rotation steps, each row followed by its count of steps
The counts run from 0 to 820.
[-20  -7  11   1   1  -9   3 -19  -1  -7   2  -1   7  10  -5   3  -7  -6
   8  19   2  25   4 -21 -19   2  -8   4   2  -6   9   3 -17 -19  21  30
   5 -11]  26
[  2 -15   2 -19  12  -2  14  -6 -35  -6  -6 -11   0 -13  -4  -6 -26  -1
  -7  15  11  25 -12  -2  -7  11 -16  12 -10  12   4   7   3 -13 -13   7
 -11  -7]  800
[ -5   9 -14  -5  -4 -10  -5  -6 -31 -13   1 -10  -6  -8  -7 -10  -9   9
  -3   7  11  15  11  27  -9   1 -25  14 -15  21   4  16  10  -6 -11   9
  -5 -11]  370
[-11   1   4  -1  -5  -4 -24   9  14  17 -13  -9   2  27   2  -1  17  -6
 -11  21  -6  19  -1   3  -7 -17  17  -2 -10  12   8   0  23 -26 -18  11
  -3   6]  184
[-18  -9  -6 -21 -14   4  -3  10   4 -14  -4   6   6 -10  17  -1   1   7
 -32  -7   9   9  -6  12  -1   3 -15 -11  27 -11  -1  -6  13   8  14 -23
 -22 -10]  90
[-16  -1 -15  -2 -21 -12 -33   8  -4 -16  -4 -11  -7  -8   5 -16  14   9
 -13   4   3  -6  14  15   5  -4 -25  -5  14  -7 -11  -2  14   7   8 -13
  -7 -18]  340
[-28  11  -3   7  -9  -4 -12  11  14   4  -2   0  -8  29   1  19   7 -19
 -10  11 -19   8  -1  13 -12 -23   8   2  -3  18   9 -12   7  -4 -11   5
   7  -1]  699
[-21  -9 -14  -1 -18  -3 -15 -17 -13   0  -8   9  -3  -5  -6  -4   7  27
 -20  -4   2  10   8   9 -10  -3 -25   7  17 -14  15   6   7  -1   8   5
  -5 -15]  197
[-11   2   1  -9   3  -1  36  -3 -19  -8  -1  -1  -5   3  -7  18 -33 -13
  -2   9  13  16  -6  14  -7   4 -20  10  -9  12   7   3 -11  -7   6   3
 -14  -4]  29
[ -3  -9   1   6  17  -4   0 -18   9  22   0  -9  -4  23  -1  19  -3  -3
   3  12  -9  -2 -12 -25 -14 -11  11  -3  -7  16   4 -15  -1 -26  -8  19
  19  -5]  215
[ -1   2 -18   7  -1  -8  21 -10 -12  17  -4  -4 -18  14 -10  31 -24  -9
  -5  -3   1 -17 -10  11   2 -10 -19   4 -15  18  -2 -16  -4 -11  -2  -4
   7  -7]  731
[-12  -6  17   3  -7 -10  -8   0  14 -12  -1  -3   9   3  -3 -13   4 -14
   9  16  14   7  16 -22  -4  13 -11 -11  11 -20 -11   2 -18  -8  33  12
  -6  -7]  169
[  4  -4  -9  -1  11 -12  15  -8  -4 -12  15 -14  -1   2  18  20 -24 -10
  13   5  -1  -7  -7 -11  -9  -8 -17 -13  -3  22 -17 -19 -11 -18  14  -1
  10 -23]  398
[ 12  15   6  -3   9  -7  13 -10  -2  19  -5  -1  15  20  -1   6 -12   6
   8  12  17  15   7   4  -8   0  -7   1 -18  16  14  17   8 -38  -4  13
  -7   4]  33
[ 10   5   8  -8  14  -7  13  -8 -13  10  -7  -6  12   9 -10  -5 -11   6
   9  18  17  21   4  -3  -8  11  -8   9 -21  13  11  17   3 -33  -6  18
  -7   3]  289
[-10 -17  -3  -6 -14  -7 -19   0  -2 -15  -5  -6   3 -12   0 -24   2   5
 -10   9  14  -1   6  -9   4  12 -22 -11  22 -26 -15  -3  -6  -1  25  -7
 -14 -15]  680
[  1  13  -4 -12  21  11  12   7  20  -6   9   7   0  -3  12   2   8   9
  -2 -23  19 -29   2  15  -5   5   0 -12   1  23   0  -4  11  10  -4 -22
   7   1]  745
[-19   8  14   0  -2   7   9  13  36  -2   1  14  -7  12  -9   1  15 -17
   0  -3  15 -23  13   0  -1   8   4  -8   9 -11   2  -5 -15  17  20  -9
   2   9]  163
[  6 -24   0  -9  13   0  -6   6 -17  -1  -8 -29 -18  -4  -6 -12 -10 -19
  -2  15   7 -14 -14 -20   9  10  -1   0  -9  12 -24 -20  -1  -3 -11  -9
   4  -7]  581
[-27   1  21  -1  -4   5  -5  -4   8  -3  -8  14  -2   6 -25 -14  18  -2
  -5  10  16  13  17  -7 -12  16  -3  12   7 -19  18  12 -13   8  11  20
   1   8]  531
[ -7   3   5 -11  -1   5 -27  15  -2  -6 -12  -7  -3  -3 -12 -33  23   4
 -10   9  17   5  13  13  -3  14   6   8  -7   5   8  14  18   6 -22  -1
  -5   8]  522
[-25  25   1  11 -12   0  -5  -4  19   6   1  15  -4  24  -4  14  17   5
  -7  -2   5   4  21  22 -17  -8  -5   3  -1   0  22   8   5  -1   4  10
   3   4]  449
[ 16   3  -5  -2   9  -1 -16  10  -4   6 -10 -15 -20   1 -14 -22  11   2
   1   3  19 -28  11   7  13  12   2   5 -19  15  -9   2  15   1 -24 -14
   4   6]  665
[ 12 -18  13 -11  23   0  -3  -5  16   3   1 -14  10   5  12  -5  -2  -5
  14   9  11  -7 -11 -37  -9   9  11 -18   3   5 -14 -12  -5 -20  10   5
  10  -7]  577
[-29  -3  18  -3  -2  12  10   0  25  11  -9  22   1  17  -9  13  11  -4
 -18   2   8  10  -4  -4 -11   1  11   1  13 -15  22  -2  -5  -1  11   7
   1  15]  19
[  1  14 -19  -1   8  -6   6  -3 -20 -20  14  -8 -16  -8  -1   0  -7   7
  12 -11  13 -21  13  17  -4   3 -27   4 -12  29  -9   2  -1   6  -3  -7
   9 -16]  482
[-13   3  15   5   1  -6 -21   8   1   1  -8 -12  -7  19 -18 -12  12 -21
   4  31   2  16  15  -4  -8   3   9  12 -20   9   4   8   1 -10 -15  21
   4   8]  697
[ -9   3  14   0  -4   2  20  12  24   5  -4   0  -6  20  -3  18  -9 -37
  -5   3  10 -17  -4  -5   5   2   1 -10   2  -7 -10 -18 -20   0  21  -9
  -4   8]  503
[  3 -13 -21  -7   7  -3  -7 -10 -20  16  -9 -13 -13   3   0   8  -5  14
 -20   4  -7   4 -17   4  -7 -12  -4  10 -11  24   6 -10  22 -19 -29  -6
   9 -11]  551
[  3  -5 -10 -13  18  -2   2  -5 -30  -7  -1 -16 -13  -8  -5  -7 -11   4
  -5   5   9   5  -9   8 -11   3  -6  15 -20  36   3   0  15  -2 -32   2
   4  -6]  294
[  4  -7 -19  -8  12  -4 -20  10  -8 -11   2 -23 -13  -9  14 -13   2   3
  -1   0   0 -22  -7   2   4  -6  -4  -6  -5  30 -20 -18  19  -2 -20 -18
   8 -15]  407
